[[-29 -43 -40  24  17  37]
 [ 40  57 -16 -23 -56 -50]
 [-27 -45 -31  52   1  32]
 [-16  19 -11  53 -31 -27]
 [-37 -44 -55  32  -8  39]
 [ 43  63   5 -30 -51 -46]
 [-19  14 -25  25 -52 -45]
 [ 24  17 -50 -15 -61  -4]
 [ 26  52 -24  46 -58 -46]
 [-30 -19  -4  28 -23  14]
 [ 17  52 -13 -26 -41 -44]
 [ -5  42 -44  41 -44 -33]]
|
[[ -5  42 -44  41 -44 -33]
 [ 17  52 -13 -26 -41 -44]
 [-30 -19  -4  28 -23  14]
 [ 26  52 -24  46 -58 -46]
 [ 24  17 -50 -15 -61  -4]
 [-19  14 -25  25 -52 -45]
 [ 43  63   5 -30 -51 -46]
 [-37 -44 -55  32  -8  39]
 [-16  19 -11  53 -31 -27]
 [-27 -45 -31  52   1  32]
 [ 40  57 -16 -23 -56 -50]
 [-29 -43 -40  24  17  37]]

[[-13 -12  35   1   6   2  -4   1]
 [ -1   0  -4  -1   1   0  -3  -2]
 [  0  -9 -52   3 -20   0  -6   0]
 [  0   3 -10   6   6  -8   4   1]
 [ -2  -5   6   4  -3   5 -11   5]
 [  3  -4 -52  13  12   8  -2   2]]
|
[[  3  -4 -52  13  12   8  -2   2]
 [ -2  -5   6   4  -3   5 -11   5]
 [  0   3 -10   6   6  -8   4   1]
 [  0  -9 -52   3 -20   0  -6   0]
 [ -1   0  -4  -1   1   0  -3  -2]
 [-13 -12  35   1   6   2  -4   1]]

[[ 46   1 -41  35   7  59   5]
 [ 38 -36 -26 -49  59  47 -39]
 [-25 -54 -53 -22 -13  11 -46]
 [-27  49  19  28  48 -15  18]
 [  9  -4  -4  34 -58 -17  38]
 [ -5 -40   6  -9 -25 -11 -10]
 [ 57 -28  15 -12 -32  56 -13]
 [-43 -29 -10 -52 -12 -56 -40]
 [  0  32  62  45  66  44  52]]
|
[[  0  32  62  45  66  44  52]
 [-43 -29 -10 -52 -12 -56 -40]
 [ 57 -28  15 -12 -32  56 -13]
 [ -5 -40   6  -9 -25 -11 -10]
 [  9  -4  -4  34 -58 -17  38]
 [-27  49  19  28  48 -15  18]
 [-25 -54 -53 -22 -13  11 -46]
 [ 38 -36 -26 -49  59  47 -39]
 [ 46   1 -41  35   7  59   5]]

[[ 21   8  16   9  -5 -34 -32  -5  21  33 -13]
 [  6  14  -8 -22 -16  25  -4 -25   8  -1   5]
 [ 16  12  11  -3  -7 -15 -25 -12  16  24 -10]
 [-21  -5  -4 -19   0   2  -3  -9 -20 -18 -17]
 [ -4  20   8 -28  -2  20  -9 -22  -1   0 -14]
 [-10  24  24 -28  12  10 -15 -16  -7   5 -29]
 [-34   5  41  -2  48 -17   1  26 -33  -7 -44]]
|
[[-34   5  41  -2  48 -17   1  26 -33  -7 -44]
 [-10  24  24 -28  12  10 -15 -16  -7   5 -29]
 [ -4  20   8 -28  -2  20  -9 -22  -1   0 -14]
 [-21  -5  -4 -19   0   2  -3  -9 -20 -18 -17]
 [ 16  12  11  -3  -7 -15 -25 -12  16  24 -10]
 [  6  14  -8 -22 -16  25  -4 -25   8  -1   5]
 [ 21   8  16   9  -5 -34 -32  -5  21  33 -13]]

[[ 11 -42  -7  27  -8 -20   8  22  -8 -33  -6   5 -12  -7 -31  -2]
 [-10  44 -31  21   7 -18  -4  10  -1  47 -20 -17  -1 -33   8  14]
 [ -1 -22 -12  62  -4 -15   5   6  -9 -19  -7   0   2  -7 -26  -6]]
|
[[ -1 -22 -12  62  -4 -15   5   6  -9 -19  -7   0   2  -7 -26  -6]
 [-10  44 -31  21   7 -18  -4  10  -1  47 -20 -17  -1 -33   8  14]
 [ 11 -42  -7  27  -8 -20   8  22  -8 -33  -6   5 -12  -7 -31  -2]]

[[ 12  15  13  13   8  22]
 [ -1  -7  10   8  -1   5]
 [  5   0   6   4   6   6]
 [ -1  15  21  14   4  31]
 [ 18 -18  59  20  19  10]]
|
[[ 18 -18  59  20  19  10]
 [ -1  15  21  14   4  31]
 [  5   0   6   4   6   6]
 [ -1  -7  10   8  -1   5]
 [ 12  15  13  13   8  22]]
